[[122 120 144 128 125 127 117 124 111 131]
 [129 108 120 144 142 133 143 129 144 133]
 [124 143 126 128 117 143 118 133 145 117]
 [134 151 144 127 127 137 126 142 128 132]
 [131 140 145 127 125 133 120 129 121 133]
 [130 146 146 126 122 136 118 132 123 130]
 [143 119 121 139 149 121 154 125 136 144]
 [133 143 145 131 129 138 126 139 128 134]]
->
[[122 120 144 128 125 127 117 124 111 131]
 [124 143 126 128 117 143 118 133 145 117]
 [129 108 120 144 142 133 143 129 144 133]
 [130 146 146 126 122 136 118 132 123 130]
 [131 140 145 127 125 133 120 129 121 133]
 [133 143 145 131 129 138 126 139 128 134]
 [134 151 144 127 127 137 126 142 128 132]
 [143 119 121 139 149 121 154 125 136 144]]

[[141 133 123 110 140 124 145 111 131 140]
 [128 132 145 137 156 118 152 132 124 110]
 [121 121 116 108 105 140 115 112 136 130]
 [142 142 144 137 152 120 125 138 124 145]
 [118 124 128 130 122 123 102 141 131 121]]
->
[[118 124 128 130 122 123 102 141 131 121]
 [121 121 116 108 105 140 115 112 136 130]
 [128 132 145 137 156 118 152 132 124 110]
 [141 133 123 110 140 124 145 111 131 140]
 [142 142 144 137 152 120 125 138 124 145]]

[[156 126 122]
 [131 146 114]
 [129 107 136]
 [145 132 127]
 [154 134 115]
 [146 114 143]
 [139 110 143]
 [140 144 113]]
->
[[129 107 136]
 [131 146 114]
 [139 110 143]
 [140 144 113]
 [145 132 127]
 [146 114 143]
 [154 134 115]
 [156 126 122]]

[[117 141 121 115]
 [112 126 151 112]
 [120 131 156 129]
 [121 149 120 102]
 [107 140 154 133]]
->
[[107 140 154 133]
 [112 126 151 112]
 [117 141 121 115]
 [120 131 156 129]
 [121 149 120 102]]

[[119 128 117 129 131 121 113 129 138 120 153 123 124 124]
 [126 135 120 139 133 114 127 126 137 123 137 134 127 125]
 [121 131 120 141 131 107 129 112 135 117 127 125 128 112]
 [129 131 137 136 139 138 134 124 139 130 142 121 139 122]
 [120 126 118 123 128 125 112 133 133 123 148 124 122 128]]
->
[[119 128 117 129 131 121 113 129 138 120 153 123 124 124]
 [120 126 118 123 128 125 112 133 133 123 148 124 122 128]
 [121 131 120 141 131 107 129 112 135 117 127 125 128 112]
 [126 135 120 139 133 114 127 126 137 123 137 134 127 125]
 [129 131 137 136 139 138 134 124 139 130 142 121 139 122]]

[[113 147 129 137 130 143 151 152]
 [136 112 146 116 134 115 120 134]
 [132 112 116 122 119 109 139 151]]
->
[[113 147 129 137 130 143 151 152]
 [132 112 116 122 119 109 139 151]
 [136 112 146 116 134 115 120 134]]

[[134 142 134 131 109 139 125 142]
 [135 125 120 122 130 118 127 127]
 [119 129 138 134 130 136 133 128]
 [107 136 131 139 119 129 151 133]
 [124 137 144 135 122 143 129 137]]
->
[[107 136 131 139 119 129 151 133]
 [119 129 138 134 130 136 133 128]
 [124 137 144 135 122 143 129 137]
 [134 142 134 131 109 139 125 142]
 [135 125 120 122 130 118 127 127]]
---
[[129 140 110 134 129 120 122]
 [122 118 119 117  98 119 122]]
->
[[122 118 119 117  98 119 122]
 [129 140 110 134 129 120 122]]

[[128 130 128 136 144 132 128 134 128 135]
 [149 138 145 149 134 131 150 142 152 136]
 [128 136 133 140 143 136 129 135 128 135]
 [128 128 129 128 133 128 128 128 128 128]
 [129 136 136 146 145 135 132 141 128 139]
 [138 128 139 135 138 137 140 130 140 138]
 [138 130 140 142 134 128 140 138 140 135]
 [143 133 142 143 131 128 145 138 145 132]
 [130 128 134 130 142 141 133 128 131 140]]
->
[[130 128 134 130 142 141 133 128 131 140]
 [143 133 142 143 131 128 145 138 145 132]
 [138 130 140 142 134 128 140 138 140 135]
 [138 128 139 135 138 137 140 130 140 138]
 [129 136 136 146 145 135 132 141 128 139]
 [128 128 129 128 133 128 128 128 128 128]
 [128 136 133 140 143 136 129 135 128 135]
 [149 138 145 149 134 131 150 142 152 136]
 [128 130 128 136 144 132 128 134 128 135]]

[[144 134 134 116 113 132 118 136 141 124]
 [123 130 120 115 113 125 122 129 134 130]
 [144 109 135 150 136 131 146 135 103 135]
 [142 137 132 114 113 131 121 129 146 127]
 [114 138 121 126 124 131 128 143 138 142]
 [122 143 126 110 120 127 110 126 148 118]
 [131 140 133 132 130 137 134 144 141 141]]
->
[[131 140 133 132 130 137 134 144 141 141]
 [122 143 126 110 120 127 110 126 148 118]
 [114 138 121 126 124 131 128 143 138 142]
 [142 137 132 114 113 131 121 129 146 127]
 [144 109 135 150 136 131 146 135 103 135]
 [123 130 120 115 113 125 122 129 134 130]
 [144 134 134 116 113 132 118 136 141 124]]

[[118 115 121 122 114 109 124 117 124]
 [122 117 135 150 135 130 125 127 112]]
->
[[122 117 135 150 135 130 125 127 112]
 [118 115 121 122 114 109 124 117 124]]

[[133 116 123 141 131 136 119 135 129 130 120 134]
 [121 155 141 128 126 129 154 125 123 124 130 133]
 [129 114 125 133 131 139 111 116 128 105 128 147]
 [123 128 130 116 127 126 124 111 127 108 138 134]
 [131 119 124 130 129 128 121 132 130 133 125 126]
 [133 107 122 142 133 143 107 125 129 112 121 147]]
->
[[133 107 122 142 133 143 107 125 129 112 121 147]
 [131 119 124 130 129 128 121 132 130 133 125 126]
 [123 128 130 116 127 126 124 111 127 108 138 134]
 [129 114 125 133 131 139 111 116 128 105 128 147]
 [121 155 141 128 126 129 154 125 123 124 130 133]
 [133 116 123 141 131 136 119 135 129 130 120 134]]

[[133 153 133 134 120 143 127 105 140]
 [141 122 136 125 105 134 131 140 119]
 [136 129 119 141 141 134 118 137 141]
 [125 128 123 120 128 103 127 137 125]]
->
[[125 128 123 120 128 103 127 137 125]
 [136 129 119 141 141 134 118 137 141]
 [141 122 136 125 105 134 131 140 119]
 [133 153 133 134 120 143 127 105 140]]

[[136 122 126 143 128 133]
 [141 135 125 112 153 137]
 [134 117 128 132 121 126]
 [128 129 114 114 130 133]]
->
[[128 129 114 114 130 133]
 [134 117 128 132 121 126]
 [141 135 125 112 153 137]
 [136 122 126 143 128 133]]

[[118 128 125 138]
 [118 141 145 134]
 [117 142 146 135]
 [117 142 146 135]
 [118 141 145 134]
 [117 141 144 134]
 [110 118 114 127]
 [108 118 114 121]
 [124 108 100 122]]
->
[[124 108 100 122]
 [108 118 114 121]
 [110 118 114 127]
 [117 141 144 134]
 [118 141 145 134]
 [117 142 146 135]
 [117 142 146 135]
 [118 141 145 134]
 [118 128 125 138]]
